One vector is turned by the same rotation once a tick. Each row is the vector after some number of ticks, and that number follows the row.
The counts run from 0 to 285.
[134 152 136 124 167 101 111 115 158 148 129  93 179 118 144 134 167 144
 174 160  91 119 160 143 161 109 147 157 180 135 159 112  84 125 164 161
 118 127 102 119 113 107 174] -> 238
[118 182 172 114 143 115  90 152 172 172 155 104 158 114  98  99 112  88
 168 140 101 107 117 112 143 120 111 130 115 153 149 138 120 108 152 127
 137  88 165 101 114  95 125] -> 138
[121 113  72 146 117 103 136 158 153 124 103 101  99 131 111 160 153  99
  90 137 143 164  97 130 145 165 122 171 135 127 109 119 135 165  59 102
 119 104 128 102 146 157 108] -> 34
[132 134 127 120  89 131 138 127 133 119 180 111 116 144 159 104  56 141
 110 176 112 113 118 145 128 137 104 102  97  74 118 172 149 122 102 140
 151  89 132 171  94 130  99] -> 283
[173 101 122 108 213 134 148 137 138 127 138 146 145 102 157 139 113  98
 104 142 117 139 172  81 161 138 169 125 112 128 165 154 116 130 132 141
  66 104 109 130 126 128 112] -> 89
[145 161 137 110  83 172 146 172 149 129 162 154 156 122  89  80 117 147
 124 126  82 179 139  95 118  90 126 124 107 146 126 125 158 101  76 127
 114 114 120 123 100  91 140] -> 269
[ 91 186 115 126 103 114 182 134 111  96 115 154 148 136 164 135 115 162
 140 155 146 144 136 120 132 116 122 122 185 183 100 111 134 125  74 133
 114 163 126 120 102  93 144] -> 100
[126 150  97 115 121 126 117 113 130 118 183  93 130 138 165 124  71 145
 127 174 101 104  90 141 132 142 104  99 116  70 124 160 152 124 113 143
 166  90 127 162  90 143 115] -> 282
[101 151  93 131 104 105 120 202  90 144 104  87 112 117 169 146 140 146
 172 117 122 133 118 178 123 121 134 170 162  77 143 117 141 155  97 129
 135 140 100 113 106 132 125] -> 50
[116 114 121 129  87 146 107 162  95 156 114 143 153 111 112 122  92 141
 229 147 129 145 150 116 131 113 125 146 141 180 152 103 113 144 127 142
 153 141 117 104 112 129 120] -> 159
[131 146 147 112  89 121 149 142 153 113 151 165 145 141 124  64  64 140
 115 160 116 166  99 131 121 107 111 125 117 129 128 158 161 102  65 127
 128 109 153 151  94 116 147] -> 117
[185 137 112 141 122 101 122 102 153 124 117 140 151 116 132 156 147 155
 111 136 131 157 123 118 178 174 176 186 171 153 117 113  84  95 121 156
 132 121 112  82 159 149 121] -> 244
[ 93 159 134 122 119 141 113 114  98 116  98  83  76 144 175 176 116 122
  96 148 184 117 167 118 130 135 126 167 116 100 102 131 151 140 119 113
 108 117 111 114 153 129  97] -> 207
[124 157 142 111  77 147  76 109 104 132  89 127 137 151 143 143 103 121
 135 117 159 147 120 161 150 151 138 219 121 101 142 139 135 121 125 109
 139 113 104  90 103 131 103] -> 57
[124 184 108  99 120  88 169 141 128 133 103 183 182 118 126 124 119 118
 137 157 109 137 132 111 173 128 152 124 189 168 108 115 118 112  87 120
 119 154 166 125 103 113 133] -> 252
[148 136  93 105 122 112 138  85  98  91 137 153 143 115 148 154 115 150
 101 163 114 135 137 100 176 146 180 159 173 125  87 116 111 129  90 125
 133 130 148  72 127 169 133] -> 93
[147 139 143 105 125 137 117 131 136 167 106 177 159 104  94 140  82 121
 197 138 132 168 122 105 145 149 117 134 143 181 154 112 146 124 110 130
 184 131 109 143 101 113 136] -> 7
[115 111 120 114 140 132 106 101 161 143 161  68 147 159  84 161 124 102
 138 146 109 119 153 116 164 128 134 156 127  88 107 125 112 150  69 116
 151  90  79  99 118 118 120] -> 188
[113 184 146 155  50 111 124 137 186 132 127 101 128 152 112 116 161 105
 101 157 139 153  93 148 137 135  86 169 124 182 107 124 109 112 131 135
 122 112 140 106 147 130  95] -> 135
[144  96 124 113 215 128 147 128 154 129 141 134 175 116 145 136 111  98
 140 161  99 127 163  91 162 125 159 128 144 124 167 147 101 143 122 127
  75 106 124 108 100 120 132] -> 88
[133 115 109  92 195 113 138 127 160 140 134 117 193 115 128 144 130 102
 155 163  87 120 139  97 176 125 158 146 167 126 145 120  96 154 126 128
  82 110 135  96  81 122 146] -> 87
[142 136 142 115  68 161 102 174 134 144 179 149 148 143 108 136 107 116
 139 149  51 176 143 112 104 102 138 141 136 146 131 104 112 107 117 158
 162 132 111 119 130 119 132] -> 1
[100 117 145 116  77 151  93 144  96 116 139 123 123 130 113  98 121 155
 149 108 130 115 146 130 112  56 137 184 116  84 114 126 122 107  86 131
  93 112 148  83 126 111 132] -> 211
[ 94 166 127  98 106 122 114  84 136 142 142  85 125 157  89 184 119 102
 148 176 133  91 155 114 150 124 100 113 134 118  94 118 126 130  97 113
 189 130 111 143 115  94 115] -> 21
[133 141 127 115 159  97  99  85 121 118  86  86 147 128 179 189 149  98
 126 177 124 109 149 150 150 145 145 159 165  92 137 126 106 158 173 161
 138 132 112 145 125 138 149] -> 71
[164 105 113 132 130 184 122  96 167 101 158 102 127 125 136 132 131 176
  45 140 125 153  97  90 102 126 102 149 103 138 107 122 156 119 121 134
  95  86 119 123 135 135 140] -> 112
[138 142  99 143 140  93  91 164 130 157 126 130 133  52 146 134 116 130
 178 141 101 124  81 130 157 144 129 132 166 137 141 118 125 139 150 141
 150 103 183  93 149 180 125] -> 144
[104 131 159 113  70 165  95 168 117 138 156 129 122 128 116 140 112  82
 123 166  82 121 170  93  95  80 116 106  96 138 129 122 107 132 169 159
 131 136 151 124 153 115 114] -> 154
[163 139 138 124 183 115 119 120 148 149 153  94 175 128 143 128 139 132
 177 146  90 101 165 128 157 113 150 149 152 113 171 127  88 111 169 148
 110 114 102 134 101 112 146] -> 239
[125 141 101 112 146 174 165 149 139 129 141  94 147 120 145 107 161 156
 123 144 125 123 172  77 105  70 116 113 128 132 140 109 148 139 136 107
  57 130 118 146 101  96 137] -> 104
[108  83 122 120 196 104 102 142 120 122 124 123 101  91  96 126 120 113
 145  90 119  93 128 103 121 115 103 107 122 115 126 155 153 130  69 134
  79  84 174 138 132  85 135] -> 197
[107 133 129 111 136 108 118 167 114 153  94 134 161 130 153  95 103 145
 187 106 126 146  91 178 121 119 126 190 149 108 173 131 141 119  93 121
  94 120 116 116  73 101 125] -> 217
[161 150  87 116 125 118 155  98 110 108 116 168 135 104 149 161 138 149
  92 147 146 147 139  82 181 152 180 158 164 127  99 126 119 124 103 116
 116 135 137 104 144 174  97] -> 92
[128 153 129 128  56 149 111 170 123 139 164 148 146 152 122 162  99 130
 140 159  78 176 130 136 112 141 139 148 150 155 126 101 107 112 104 165
 170 139  86 110 122 139 117] -> 0
[128 164 138 113 104 148  72 105 110 143  82  94 115 152 148 161 126 110
 112 109 146 137 124 140 133 163 133 207 115  98 130 131 147 125 150 116
 129 117  86 119 107 118  79] -> 56
[173 106 101 119 107 181 136 136 150 125 173 109 146 108 126  86 115 201
 123 139 108 161 121  97 133  95 146 158 112  94 133 115 150 117  89 120
  99 100 108  92 112 165 144] -> 110
[142  92 172 110  79 139  65 130 115 120  99 156 142 121 106 109  91 119
 140 115 127 166 131 149 131 101 140 206 100 100 147 136 128 120 102 142
 137 101 135  87 120 118 144] -> 59
[128 123 120 108 151 104 123  99 134 116  77 102 143 113 174 179 178  96
  97 175 132 128 138 152 130 118 138 161 163 104 135 124 100 169 175 154
 110 134 127 171 126 139 157] -> 70
[ 86 107 111 147 136 134 119 159  84 115  90  95  73 113 174 136 122 130
 130 114 163 100 135 128  86  98  81 122 117 124 146 139 146 147 126 144
  74 120 129 170 142  90 102] -> 47
[ 87 112 149 126 116 150  74 112 113  99  95 109 102 137 135 123 147 154
 103  96 138 129 126 130  83  80  77 175 104 135 117 118 142 115 127 148
  59 110 142 110 142  76 135] -> 213
[118 184 120 136  91 157 133 146 129 118 175 129 160 162 148 124  65 164
 134 147 108 161 131 120 131 148 129 135 140 167 118 128 151 103  71 131
 145 134  91  97  92  86 125] -> 267
[135 110 141 142  95 124 138 145 137 139 126 132  95 120  69  94 110 125
 176 135 167 130 199 100 147  94 108 108  95 146 128 134 136 116  67 128
 144 118 104 161 164  93 119] -> 24
